(in the rows, 128 means zero)
Each path is a new rotation, seen through one point. The rows after it are directions, each followed by how far the rotation turns it, in degrees a step (0 if it stays put).
Each turn is a multiple of 5 degrees from 10 to 175, or 0.
Each row of a path follows its step; steps can be skipped.
Rotation 1:
step 0: [133 136 127 123 134 127 126 130 115 116 118 129 131 141 134 123 118 116
 112 142 116 123 124 129 126 139 137 119]
step 1: [117 128 124 127 122 130 133 132 121 127 131 115 119 117 130 144 132 119
 124 149 128 120 132 116 123 129 141 115]
step 3: [120 138 132 120 133 134 124 127 103 117 115 125 126 125 132 123 132 118
 129 145 123 131 140 128 124 123 133 128]
step 4: [132 133 119 123 117 127 135 130 122 141 132 126 141 117 134 127 141 117
 122 144 138 128 135 121 135 129 133 112]
step 5: [127 142 118 115 133 119 114 131 112 119 131 137 136 125 127 122 119 134
 124 141 127 124 133 134 128 141 130 116]
step 6: [121 123 129 118 125 137 120 139 118 119 129 121 130 121 147 130 133 115
 114 142 123 127 125 121 137 130 139 127]
step 7: [121 132 118 120 121 120 121 141 128 130 138 131 131 121 122 139 124 119
 124 134 145 120 143 134 126 126 140 115]
step 8: [124 127 126 124 121 127 111 131 112 101 130 130 137 125 130 119 131 121
 127 130 126 143 139 131 127 129 133 122]
step 9: [125 136 129 111 127 133 128 138 117 131 126 131 131 120 138 129 142 106
 139 131 139 126 129 127 135 121 137 124]
step 10: [141 131 119 127 125 123 115 137 123 128 138 139 137 125 129 118 126 127
 128 132 133 129 133 127 126 125 132  97]
step 11: [119 135 124 119 131 125 123 138 116 107 134 134 128 125 138 126 129 117
 134 129 117 128 114 124 135 140 138 121]
step 12: [138 120 129 118 124 130 118 140 127 127 128 125 126 128 132 142 129 109
 122 128 139 118 124 121 122 122 142 111]
Speeds:
[132 131 123 127 133 132 131 125 130 129 127 133 128 127 133 125 135 128
 132 130 129 131 130 131 126 129 123 126] => 65
[130 129 129 131 129 126 136 121 127 129 124 124 125 133 125 130 128 127
 127 131 125 127 126 125 123 131 128 125] => 20
[126 126 124 129 130 130 132 132 121 122 125 126 126 128 129 123 129 129
 126 125 120 128 127 132 129 127 128 130] => 135
[127 123 125 127 131 130 127 129 136 122 131 128 125 129 131 134 127 128
 124 131 127 124 127 132 125 132 129 128] => 65
[130 122 135 130 128 124 128 131 128 125 129 127 127 125 130 129 134 135
 130 132 125 131 131 125 128 128 129 126] => 155
Rotation 2:
step 0: [127 139 139 128 124 123 128 120 132 144 123 121 117 122 139 129 146 118
 123 126 125 141 126 126 124 115 130 129]
step 2: [128 122 124 123 140 123 132 124 117 131 141 116 126 125 129 128 130 126
 135 125 142 145 119 125 135 116 118 120]
step 3: [122 123 125 129 140 140 120 124 135 115 134 119 122 123 113 121 130 129
 129 119 116 134 128 146 133 133 130 123]
step 4: [131 145 129 124 137 143 135 117 123 139 132 131 136 123 125 118 131 143
 132 113 128 129 127 120 127 120 131 125]
step 5: [133 136 127 136 138 133 125 119 134 134 118 128 114 120 122 135 152 123
 123 130 120 127 136 127 125 137 122 123]
step 6: [137 138 124 133 123 132 123 115 119 136 142 134 121 124 143 128 132 133
 135 145 130 137 131 131 128 123 137 134]
step 7: [118 115 120 115 130 118 128 120 128 133 131 124 117 120 128 128 132 123
 128 140 120 140 125 126 122 126 122 110]
step 8: [117 128 144 120 138 130 124 116 130 122 136 127 128 134 131 124 131 132
 128 126 128 143 121 146 134 115 135 136]
step 9: [121 123 127 121 150 129 135 120 134 130 142 130 134 116 124 116 136 131
 128 119 135 121 131 122 128 139 125 120]
step 10: [129 146 132 142 141 136 121 130 121 127 133 121 128 125 129 135 142 120
 124 117 125 141 131 126 141 125 130 124]
step 11: [127 135 113 132 120 137 125 122 129 140 136 125 116 109 131 115 130 127
 132 124 121 125 136 134 123 136 137 126]
step 12: [124 133 127 125 127 125 135 119 109 140 117 126 119 124 137 133 136 138
 126 131 121 141 128 133 128 115 117 120]
Speeds:
[129 128 124 127 128 131 130 129 128 128 133 131 129 131 131 119 126 132
 128 130 130 125 133 132 126 129 133 131] => 145
[125 123 128 130 134 130 134 123 127 122 128 124 126 132 131 127 124 127
 132 128 126 125 124 126 128 126 129 129] => 65
[132 128 128 128 127 129 130 126 131 128 126 128 131 125 134 131 128 128
 127 135 122 129 130 128 120 124 125 130] => 55
[129 137 126 133 129 130 129 127 132 126 129 127 131 129 129 127 132 127
 124 124 124 124 127 122 127 131 130 128] => 65
